Rows are one point carried round by a steady rotation, each followed by how many ticks it has turned.
The counts run from 0 to 521.
[  0.8 -18.2  17.0 -14.2   6.1 -13.8   0.4  -5.2   8.8 -12.1 -21.8  26.8
  -6.0 -13.1 -12.3 -15.8  11.2  11.9 -11.8  -0.4   1.5  26.8  18.5 -25.6
 -19.3 -41.7 -28.6 -22.4 -22.7 -16.1   6.0   3.4 -13.8 -10.9 -22.8  40.2
  18.6 -20.5 -16.5   0.1  16.0 -23.6  -8.9  12.4   9.3 -32.8  11.6 -13.6
  40.7  -5.8  11.1   8.7   1.7   4.6  -9.4] : 35
[ 12.2 -37.2 -21.3   3.0  -8.9 -18.7 -13.3  10.2   5.8  22.8  29.0 -11.8
  19.3  23.7 -13.4  12.7   6.3 -36.8   6.0 -12.8 -32.0   1.8 -18.4   2.2
 -26.3 -15.2  28.0   0.5   0.0  -0.6  26.7   1.0  14.3  20.1  -5.3  10.6
   7.5  22.0  16.3 -17.8  31.3   3.9  -6.8  -9.3  -6.8  16.9  22.1  -3.7
  -9.6  13.4 -10.2  30.0  30.8   5.6   5.4] : 5
[  8.1 -12.4  16.5  -9.8   4.7   4.6   7.0   8.7  10.7 -12.9  18.2  21.0
  13.9   4.5 -12.4 -10.2  15.8   1.3  -7.7  14.4  31.4  15.6  16.7 -15.0
   1.0 -36.4  -4.4   4.8 -26.6 -35.3   7.6   8.4  -9.3  -4.8   1.4  58.5
  16.6 -27.6  -0.6  -5.8  37.3 -24.6  -3.6   7.8  -3.1 -19.2  25.4  13.1
  21.4  -1.8 -11.0   7.4   2.7  14.2   4.4] : 420
[  0.2 -10.8   1.9 -11.7 -21.9 -36.7  -0.4   7.4   9.3   7.1 -36.6  -1.3
 -18.2   2.1 -16.9  -5.6  -8.1  -9.7  14.9 -25.2 -60.9  17.8  -3.8  -8.3
 -44.2 -18.7  -4.5 -33.8   1.0   7.2  25.2   1.0  -9.5  -2.2 -28.7 -20.1
  11.1  25.2  19.1 -14.9  -7.1  20.8 -18.6 -10.0   5.6 -15.5 -11.6  -7.8
  -8.5   2.8  14.4  17.3  14.3  -9.2  -7.8] : 496
[ -3.6 -29.7  21.4  -9.8  -8.5 -22.6 -28.1   1.1  26.1  20.7 -26.9   9.9
  -3.4   6.5 -15.1  -8.4  12.1 -21.1   2.8   2.2  -4.7   1.1   8.6 -14.3
 -29.8 -36.8 -20.2 -42.6 -45.7   4.1  -1.6   8.2  -5.9 -28.2  -2.6  -3.5
  34.4  -8.5  14.1 -15.3   8.5   2.7  -5.4  -3.5  26.8 -15.3  15.5  -4.0
   0.0   6.6  -0.7   0.8  -9.6  19.0 -11.7] : 456
[ 20.3 -18.1   6.7   4.4  -3.7  -9.4 -18.0   3.6  -0.6   5.6  22.7   2.6
  20.1  31.5 -22.8  -2.8  14.3 -37.1  13.6  12.3   8.1  -2.5 -10.3   2.8
   4.9 -33.0  22.6  -9.8 -29.4   0.5   1.0   3.3  12.8  -2.2  12.5   8.8
  20.5   0.9  15.5 -11.3  58.5  -1.1   3.2   2.2  -2.9   0.2  29.3  14.4
 -14.0  21.8 -14.2  21.3   5.9  19.2   3.8] : 437
[ -2.1 -23.8  -1.4 -18.8  -8.5 -11.0  16.4   7.3  14.3   8.7 -38.7  23.5
 -16.4   1.3  -7.1  -1.3   7.4   7.2 -16.5   3.5 -11.4  20.1  33.4  -8.0
 -28.6   1.8 -17.5  -6.9 -18.1 -39.5   7.7  -3.6 -10.3  -2.2 -30.9  48.6
   7.6  -3.8  -0.1  -2.1 -18.1  -7.3 -14.7  -4.8  25.1 -29.2   6.5  11.2
   0.2  -1.4  25.0  11.6   9.8 -11.3  -8.3] : 354
[ -0.1 -11.6   6.5  -9.4  -7.3  -5.8  -4.8  15.8  19.5   1.4   4.6   6.1
   9.5  27.3  -9.2   1.3 -13.0 -53.6   5.6  -0.3 -37.1  18.0 -10.5  -5.0
 -44.6  -1.9  -3.8 -10.6  -1.0 -17.4  34.4   9.5  17.3  18.9 -25.3 -24.4
  19.8  37.5  16.0 -20.2  10.8  18.5 -37.0 -18.9 -11.1  -2.0   9.9  12.3
 -33.1  14.4  -0.8   4.4  12.1  -5.7  -2.3] : 390
[ 15.3  -9.8 -20.5  -6.1   5.8 -12.2   9.9   4.1  15.9 -23.5  47.8  12.6
  16.0  -9.5 -26.5   6.9  12.2 -15.0 -14.2  18.8  30.4  12.5  19.5  -4.6
 -15.3   1.5   7.6 -19.9 -15.6 -11.1  13.8   5.3   1.9  16.6  -9.2  26.0
  25.0 -36.9   8.3 -16.4  48.7  11.8 -20.9  -5.2  -2.2  14.1  23.5   7.1
  -9.2   4.5 -15.5  18.2  -6.9  14.1  -7.1] : 106
[ -8.7 -30.9  28.6 -10.7  -9.6 -23.7  -9.1  -2.6  -8.6  -6.8  -8.5   7.4
 -14.1  11.7   9.1 -17.4  14.3  -9.6   8.4  20.7  15.1 -26.1  29.1 -24.6
 -25.0 -30.4   6.6 -25.8 -25.5  -1.7   7.7  -9.8 -15.3 -14.0   2.2  36.0
  41.4  -7.9 -17.8  -6.7  -3.0  -6.1  20.7   8.9   7.5 -33.3   7.6 -12.1
  29.9  -7.1 -13.0  13.0   9.7 -14.1  -3.4] : 348
[  0.8  -6.4  -0.1 -14.6 -19.0 -24.8 -18.8   2.4 -11.3 -13.0   6.1  11.1
  -6.7  38.8   2.1  -0.1  -3.1 -38.2  31.2  21.9 -19.4 -18.3  26.1  16.7
 -21.0   8.5  25.2 -31.0 -22.2   7.8  13.3 -18.2  -6.8  -7.4   5.8 -14.4
  23.3   5.6  15.7 -12.4  27.3  29.8  16.3 -20.8  13.5 -17.0  17.3  10.2
 -29.7  12.3  21.1   7.1  -3.3 -18.1  -9.1] : 417
[  5.3  12.6  12.8  -2.1  12.5  13.5  15.0  13.6   8.1 -49.0  -0.7  51.7
  14.2  15.3   3.6 -12.3  -8.6  -1.6  -0.5  16.0   6.8  26.4  26.2   4.8
  -6.1 -16.3  -2.4  15.4 -20.6 -38.6  23.3  -2.6 -16.5  -6.3  -5.4  34.4
 -19.1  -1.7  -8.0 -10.2  11.8 -19.9 -19.3 -22.9 -21.3 -31.7   8.8  34.2
  13.2  -0.2  16.5  -8.4  -3.9 -11.8  12.9] : 101
[-10.6 -22.5  -0.1 -11.6  -1.0  -7.0   9.3   4.7  -1.8 -18.9   1.4  26.8
 -11.7  15.1  -0.9   7.7   8.2  -7.8   3.4  29.9  26.3 -11.3  47.1   0.9
  -1.5   9.7  11.7 -16.5 -25.7 -23.2   5.2 -18.0  -3.8  -2.7  10.4  49.3
  21.6 -28.8 -10.6  -6.0  -1.5   5.2   8.3 -23.0  21.4 -30.1  25.8  13.1
  -0.9  -9.3  23.5   5.7   0.1 -24.9 -12.0] : 400
[  5.5   9.3  10.3  -1.5 -28.7 -16.9  30.4  20.6  16.2 -21.6   5.7   1.2
   0.0  16.6   5.3 -20.9 -15.1 -29.5  24.4  10.5 -15.5  11.2   2.9 -14.8
 -34.5 -13.1  34.4   0.6 -10.7 -21.0  26.4   4.1 -14.3   5.6  -9.8  13.5
   7.9  29.2  -2.4  -1.8  -9.9  21.5 -19.1 -18.0  -9.8 -11.1  -9.3  19.1
 -24.4   2.8 -17.7  15.1  20.4 -26.7  16.9] : 515
[ -6.1 -25.1 -25.9  -8.2 -18.7 -24.5  -0.4  18.1  23.8   8.3  17.4  13.8
  20.8 -10.9 -21.3  29.8   4.8 -32.0  -3.6   9.7  -7.1  10.3  15.7  12.8
 -21.2  20.4   2.3 -15.4 -17.9 -11.2  29.2  -7.2   7.5  -3.8 -17.0  -9.6
  15.3 -19.1  33.3 -17.9   6.2  24.8 -26.7 -13.8  26.2  16.1  23.6  11.3
 -34.8   2.3  19.8   9.6  12.2   7.4 -12.9] : 338
[ -5.2 -45.9   7.5 -13.6   9.5  -3.6  -8.4   0.8   2.9  19.3 -13.7  18.4
 -12.1  14.2 -18.5   4.8  16.7  -3.6 -21.0  -1.6  -3.7   7.0  17.7 -11.4
 -26.5 -15.5 -30.4  -1.8 -14.3 -32.5  12.1  -8.4   2.4   2.3 -12.2  59.1
  12.1 -14.8  -5.8  -2.8  13.6 -26.1  -4.5   8.6  12.3 -27.8  20.1  -6.1
  24.1  -3.7  20.6   5.4  18.5 -10.1 -15.2] : 194
[  8.5 -11.8   0.2 -26.1 -17.0 -13.8  -6.8 -12.2 -20.4 -11.4 -15.5   8.5
 -31.2  30.1  -2.8 -13.4   5.0  -2.4  10.8  19.8   0.3  -6.4  34.3 -13.1
 -16.5 -10.6  11.4 -10.0 -16.0 -18.5   6.5 -17.7 -16.1   7.5  -4.4  60.6
  28.6  -0.7 -23.5  -3.1   2.5 -10.9  12.2   2.9  17.2 -47.3  13.9   2.5
  19.0   0.0  13.7  14.1   4.9 -29.2 -11.3] : 507
[  6.4  -9.1  -0.7 -13.7 -13.3 -10.8 -19.8   7.4  17.4   4.8 -12.0  11.6
  -1.7  26.7 -19.1   1.6  -2.0 -35.8   9.0  -1.5 -21.6  15.5   0.5   4.5
 -37.3   0.4 -10.5 -26.3 -17.4 -12.7   9.7   9.7  10.6   2.2 -20.1 -26.4
  23.7  -0.6  23.5 -15.4  22.5  19.8 -29.5 -16.1  21.2 -22.3  19.7  12.2
 -32.9  11.2  27.6  -9.9 -15.7  -0.1 -17.5] : 264
[ 19.9 -11.7 -22.9  -8.7 -10.4   3.1   1.3  -5.2 -10.5 -28.6  -4.2  29.0
  -5.6  33.2 -16.3 -10.3   9.5   6.2   1.9  19.2  -8.8  12.9  17.8   8.5
  13.2 -15.7  12.5  -0.6 -29.8 -28.1   3.8 -11.5  -9.8  -0.1   5.3  55.5
  -4.4 -15.1  -3.2  -5.4  39.8 -25.7   1.5  -0.8  10.2 -43.1  29.5  22.9
  19.2   1.8  29.5  21.8 -13.7  -2.6   5.5] : 506
[-18.9 -33.8 -18.2  -9.2  -7.5 -24.0  13.5  20.3   2.9 -15.3  37.8  10.1
  16.2  -7.5   4.9  29.6   0.4 -14.3 -20.6  10.8  -3.6 -12.7  46.2  -5.0
 -16.1  18.2  14.0  -8.6   8.9 -19.1  40.9 -21.1   4.5  13.0  -7.9  43.3
   8.9  -9.1  -6.9  -7.3 -16.3  13.6   4.9 -14.8   7.7   4.9  10.7   4.9
   1.1 -14.6   8.8  23.3  32.9 -23.9  -5.2] : 446
[ 29.5   2.7   1.8  -5.2   1.4   3.0  -5.0   7.4  17.4  -4.4  -9.5  18.7
   7.4  29.6 -19.4  -8.6  -7.1 -28.2  -0.5   1.7 -33.2  26.7 -27.9  -2.0
 -31.3 -13.5  -7.7  -4.3 -16.7 -18.1  18.1  19.4   4.9  15.4 -19.9 -20.1
   5.2   9.0  18.3  -9.1  43.1   6.8 -37.5  -6.3  -9.2 -15.6  16.5  19.8
 -27.1  18.9  10.7  -0.1  -1.8   8.2   1.0] : 317
[ 23.3   1.0 -15.3   7.9 -13.2 -20.3  -1.3   7.2   1.9 -28.9  30.1   3.1
  28.4   4.3  -9.0 -14.2  10.0 -12.4  23.5   6.6 -26.1  22.5 -10.8  14.8
   4.8 -27.4  36.7 -15.2  -9.8  25.4  24.4  -4.3 -25.5 -17.5  17.2  -1.1
 -20.3   0.9  17.9  -8.4  37.6  14.5   7.7 -11.6 -16.4  16.6  18.8  15.4
   9.0   6.7  -7.4  32.3   1.6  18.1  26.2] : 45
[ 11.9 -22.8 -14.5   6.7  -9.1 -15.9   1.5   8.1  -9.6 -24.1  29.9  14.0
   8.4 -15.5  -7.0  -1.2   5.9   4.5  -3.4   7.4  -3.8   6.9  17.8   3.4
   7.1 -29.5  16.5  -6.8  -8.2   0.3  33.1 -23.5 -21.7 -14.4  17.0  53.3
  -7.0 -16.3   0.7  -3.6  14.0  -8.8  20.2  -1.5  -3.9   1.0  13.4   4.0
  52.6 -21.0  -1.0  36.5  24.5   4.4  20.4] : 466
[ -0.5   9.3 -29.8  -6.2 -11.8 -12.1  30.1  17.1   3.0 -38.3  19.5  18.7
   6.9 -16.5  -7.4   7.5  -9.4   3.2  -0.4  12.3  -9.0  20.0  37.7   5.3
 -15.1  16.7  21.7  -3.4  -0.5  -8.7  33.9 -19.3 -21.2   4.6 -16.2  22.6
 -11.7 -17.3  11.1  -9.4   5.6  20.8 -11.5 -33.9   1.7   4.3   5.0  26.5
 -10.2 -18.5  21.5  19.7  10.7 -15.5   1.1] : 253
[ -3.4  26.3  29.4  -2.5 -18.3  -8.5  -3.5  12.9  21.3 -41.0  -5.3  24.2
   4.9  10.3   6.4 -23.1 -13.4 -28.7  33.5  21.9 -12.1   4.0  19.7   5.5
 -24.7 -21.9  13.0 -24.9 -22.9  -7.4   9.2   4.7 -25.0 -25.0   5.4 -18.4
  11.2   7.9   9.1  -8.7   3.9  30.6 -10.4 -14.5   2.7 -24.5   6.2  26.0
 -21.4  18.3   9.4  -7.9 -16.7  -8.5  -3.0] : 469
[ 14.8  -4.4 -23.0  -7.4  -0.9 -22.7  -2.4  -1.1   1.6 -23.0  -9.7  25.3
 -12.7 -15.8 -35.8  13.5   1.6  -1.1  -4.8 -10.4 -31.9  31.0  14.6   6.5
 -25.8   4.5 -24.5 -41.8 -10.8   5.5  19.6  -5.4   0.2   5.7 -32.0  -9.3
   9.1 -26.4  27.1 -17.7  32.3   5.4 -35.0 -10.2  16.2  -7.7   8.0   6.0
  -8.8  -2.9  44.7   7.7 -11.5  12.7 -23.1] : 19
[ 18.9  -7.8 -13.8  -5.6  15.4 -16.0   9.8  -8.7   5.0 -24.6  38.4   3.5
   4.7  -8.9 -19.7  -1.0  -2.3  11.1 -21.6   3.9   5.7  13.7   3.5 -28.4
 -20.9 -22.0  13.1  -5.7   7.1 -22.7  28.1   1.2  -2.8  30.4 -16.8  46.9
  10.5 -15.0  -7.7  -9.1  42.9  -7.6 -16.1   1.3 -21.5  -5.5   9.6  -6.6
  22.2 -11.0 -19.8  28.7  13.5   5.3   9.1] : 107
[  6.2   2.8  17.5  20.7 -16.1 -13.8  -4.4  27.1  32.3 -30.0  15.8  20.0
  39.6 -11.1  -1.5 -13.4 -10.5 -22.8  13.0  11.4 -11.0  14.8  -9.4  -3.0
 -17.6 -31.4  18.0 -14.0 -30.5  -1.0  22.9   7.0 -12.4 -32.8   8.2 -26.8
  -3.8   5.2  17.6 -11.7  11.3  27.3 -17.0 -20.7 -10.2  22.4   4.7  27.5
 -10.6   2.4 -16.8   6.1  14.2  21.9  16.0] : 44
